In the data rows, the value 128 means zero.
Here are some points, each followed by its number:
array([96, 94, 151, 122, 98, 170, 159, 134]) 0
array([147, 162, 180, 117, 138, 80, 105, 94]) 1
array([96, 169, 103, 72, 123, 188, 83, 190]) 2
array([145, 145, 127, 113, 127, 126, 106, 135]) 3
array([217, 177, 99, 88, 126, 103, 119, 93]) 4
array([79, 93, 178, 133, 133, 115, 101, 193]) 5
array([119, 212, 115, 144, 117, 128, 98, 90]) 6
array([153, 116, 155, 180, 148, 94, 72, 106]) 7
array([159, 190, 180, 119, 89, 83, 100, 104]) 8
array([84, 123, 97, 189, 151, 88, 122, 169]) 9
array([141, 115, 156, 107, 168, 97, 122, 119]) 10
array([117, 165, 88, 106, 131, 169, 124, 123]) 11
array([121, 135, 138, 102, 127, 173, 92, 137]) 12
array([133, 165, 125, 113, 121, 159, 61, 147]) 13
array([163, 156, 139, 159, 124, 89, 86, 109]) 14
array([80, 128, 88, 149, 141, 170, 105, 164]) 15
array([115, 107, 107, 142, 161, 130, 126, 136]) 16
array([91, 206, 87, 147, 177, 113, 113, 91]) 17
array([201, 113, 153, 102, 116, 107, 140, 92]) 18
array([138, 88, 123, 105, 89, 123, 113, 245]) 19
array([130, 141, 152, 170, 118, 139, 91, 85]) 20
array([179, 163, 139, 96, 147, 92, 111, 96]) 21
array([98, 118, 144, 141, 158, 105, 160, 99]) 22
array([81, 117, 164, 154, 145, 103, 162, 97]) 23
array([100, 141, 137, 115, 118, 125, 142, 146]) 24
array([108, 106, 123, 114, 101, 85, 124, 255]) 25
array([93, 120, 76, 68, 117, 237, 164, 149]) 26
array([172, 140, 181, 141, 100, 104, 80, 107]) 27
array([133, 110, 145, 113, 98, 118, 92, 216]) 28
array([120, 95, 141, 100, 75, 165, 203, 125]) 29
array([165, 112, 144, 130, 106, 114, 144, 110]) 30
array([84, 146, 92, 112, 114, 162, 162, 151]) 31
array([93, 83, 101, 95, 138, 144, 222, 149]) 32
array([124, 103, 101, 118, 222, 133, 96, 126]) 33
array([217, 112, 213, 103, 103, 77, 81, 116]) 34
array([114, 120, 108, 139, 108, 110, 154, 172]) 35
array([91, 93, 109, 144, 183, 161, 97, 145]) 36
array([97, 95, 136, 111, 199, 131, 131, 124]) 37
array([158, 163, 223, 114, 81, 117, 85, 83]) 38
array([140, 118, 101, 122, 174, 137, 110, 122]) 39
array([107, 84, 119, 93, 101, 100, 234, 185]) 40
array([104, 98, 114, 196, 111, 118, 116, 169]) 41
array([126, 141, 145, 123, 171, 148, 101, 69]) 42
array([113, 121, 115, 84, 154, 126, 198, 113]) 43
array([196, 150, 90, 133, 105, 141, 119, 90]) 44
array([119, 162, 134, 113, 112, 135, 113, 137]) 45
array([140, 147, 121, 123, 96, 189, 114, 95]) 46
array([107, 116, 102, 178, 131, 103, 150, 138]) 47
Which point above is nearest to each new point? Its number follows each.
array([105, 112, 120, 99, 160, 111, 196, 121]) 43
array([132, 120, 120, 149, 107, 136, 155, 105]) 30
array([97, 147, 87, 71, 87, 188, 95, 253]) 2
array([137, 140, 121, 119, 141, 105, 119, 141]) 3
array([139, 102, 109, 168, 84, 170, 99, 152]) 41
array([96, 139, 108, 131, 240, 112, 93, 105]) 33
array([88, 156, 83, 163, 79, 173, 94, 188]) 15
array([145, 122, 145, 122, 156, 115, 106, 113]) 10
array([124, 99, 117, 132, 151, 141, 123, 136]) 16
array([98, 130, 104, 89, 94, 180, 173, 156]) 31
array([85, 134, 122, 137, 137, 153, 104, 152]) 15
array([140, 122, 164, 118, 116, 100, 159, 105]) 30
array([101, 92, 85, 110, 107, 218, 142, 169]) 26
array([136, 115, 124, 121, 85, 221, 114, 109]) 46
array([169, 140, 124, 72, 136, 125, 124, 134]) 3
array([223, 132, 136, 130, 116, 82, 137, 69]) 18
array([163, 84, 165, 122, 104, 159, 132, 95]) 30
array([113, 125, 118, 112, 144, 202, 67, 143]) 12
array([177, 132, 120, 112, 133, 121, 102, 126]) 3
array([164, 123, 153, 110, 99, 125, 127, 123]) 30
array([102, 140, 144, 66, 142, 171, 124, 135]) 12
array([152, 160, 112, 111, 161, 116, 125, 87]) 21
array([103, 79, 123, 128, 159, 126, 136, 170]) 16
array([87, 120, 86, 109, 140, 187, 150, 145]) 31
array([94, 210, 80, 162, 98, 145, 120, 114]) 6
array([163, 142, 123, 92, 116, 120, 119, 150]) 3
array([127, 91, 173, 87, 161, 102, 156, 128]) 10
